50 stands for zero in the data rows.
Some points, each followed by its number:
[63. 62. 39. 39. 43. 36. 44. 59. 72. 75. 83. 69. 54. 43. 38. 23. 14. 15. 17. 36. 52. 62. 74. 77.] 0
[65. 59. 54. 35. 25. 24. 26. 21. 34. 39. 55. 69. 80. 77. 73. 69. 62. 45. 50. 33. 39. 50. 52. 58.] 1
[48. 65. 60. 67. 66. 46. 28. 24. 16. 17. 27. 37. 55. 71. 85. 91. 78. 67. 51. 44. 34. 33. 49. 55.] 2
[55. 65. 58. 57. 48. 44. 38. 31. 31. 28. 33. 36. 47. 53. 67. 74. 77. 67. 66. 58. 53. 47. 44. 42.] 3
[44. 44. 35. 52. 58. 52. 47. 47. 40. 39. 46. 41. 53. 62. 64. 71. 58. 58. 51. 43. 39. 35. 45. 49.] 4
[38. 43. 45. 46. 48. 52. 57. 61. 60. 58. 54. 45. 40. 37. 46. 45. 54. 53. 55. 57. 60. 58. 53. 53.] 5
[57. 62. 53. 52. 47. 43. 40. 47. 47. 57. 66. 66. 71. 67. 66. 52. 41. 31. 25. 25. 31. 36. 50. 55.] 6
[9. 10. 21. 35. 48. 63. 74. 77. 80. 78. 66. 61. 52. 51. 50. 50. 57. 63. 69. 64. 59. 50. 31. 18.] 7
[60. 53. 44. 38. 39. 45. 50. 57. 66. 68. 68. 61. 52. 41. 33. 28. 29. 33. 42. 49. 60. 64. 65. 61.] 8
[56. 36. 41. 52. 62. 57. 53. 56. 50. 46. 38. 38. 36. 44. 35. 45. 42. 68. 58. 64. 55. 37. 37. 38.] 9
[40. 45. 51. 56. 63. 62. 59. 52. 43. 39. 36. 32. 28. 35. 43. 54. 60. 62. 67. 66. 62. 56. 54. 46.] 10
[52. 41. 44. 49. 55. 51. 51. 59. 62. 61. 60. 58. 54. 54. 36. 32. 20. 30. 32. 39. 42. 44. 55. 56.] 11
Which five points above are nearest to each new point by angle? Their numbers follow each, smallest number first.
[44. 56. 60. 64. 58. 49. 36. 24. 17. 23. 32. 47. 67. 75. 85. 78. 69. 52. 41. 36. 39. 45. 59. 66.] 1 2 3 4 6
[78. 60. 47. 42. 38. 36. 45. 58. 69. 76. 70. 66. 56. 40. 18. 18. 12. 28. 40. 54. 61. 68. 68. 58.] 0 5 6 8 11
[76. 72. 49. 40. 34. 37. 47. 63. 77. 85. 85. 69. 48. 31. 16. 10. 9. 21. 37. 64. 75. 80. 82. 73.] 0 5 6 8 11
[43. 42. 40. 42. 51. 49. 50. 60. 65. 66. 72. 62. 58. 52. 45. 36. 28. 29. 24. 28. 32. 38. 48. 54.] 0 6 7 8 11
[45. 50. 51. 54. 56. 52. 51. 49. 43. 41. 41. 37. 39. 47. 55. 63. 67. 66. 58. 58. 51. 47. 40. 43.] 2 3 4 9 10
[56. 59. 51. 49. 44. 41. 44. 47. 56. 61. 67. 70. 73. 66. 58. 47. 40. 29. 26. 27. 30. 40. 44. 54.] 0 1 6 8 11
[57. 55. 41. 39. 39. 43. 48. 56. 64. 65. 73. 63. 57. 47. 39. 32. 27. 26. 33. 43. 52. 58. 67. 67.] 0 5 6 8 11
[53. 52. 62. 63. 60. 54. 40. 32. 25. 25. 32. 47. 60. 70. 65. 69. 59. 61. 47. 41. 34. 40. 47. 50.] 1 2 3 4 6
[43. 43. 36. 45. 53. 54. 59. 64. 62. 61. 56. 41. 34. 34. 35. 40. 40. 50. 55. 64. 62. 55. 56. 52.] 5 7 8 9 10
[77. 76. 58. 43. 29. 37. 51. 63. 79. 84. 85. 74. 49. 24. 9. 0. 8. 15. 39. 60. 76. 88. 79. 73.] 0 5 6 8 11
[53. 57. 68. 67. 59. 56. 53. 46. 44. 48. 55. 67. 74. 74. 72. 65. 54. 41. 30. 18. 15. 18. 26. 38.] 1 2 4 6 11
[44. 42. 43. 52. 56. 57. 56. 55. 50. 46. 44. 41. 41. 41. 47. 53. 61. 57. 60. 58. 52. 49. 48. 41.] 3 5 7 9 10
[47. 39. 47. 49. 52. 64. 68. 68. 58. 56. 39. 39. 23. 23. 22. 28. 42. 57. 64. 70. 70. 64. 52. 48.] 5 7 8 9 10
[58. 54. 52. 44. 36. 47. 52. 56. 61. 67. 65. 71. 65. 53. 45. 40. 36. 25. 30. 27. 39. 50. 52. 59.] 0 1 6 8 11
[52. 36. 34. 27. 24. 26. 33. 49. 59. 71. 73. 78. 72. 70. 57. 48. 45. 46. 47. 52. 54. 53. 53. 46.] 0 1 6 7 8
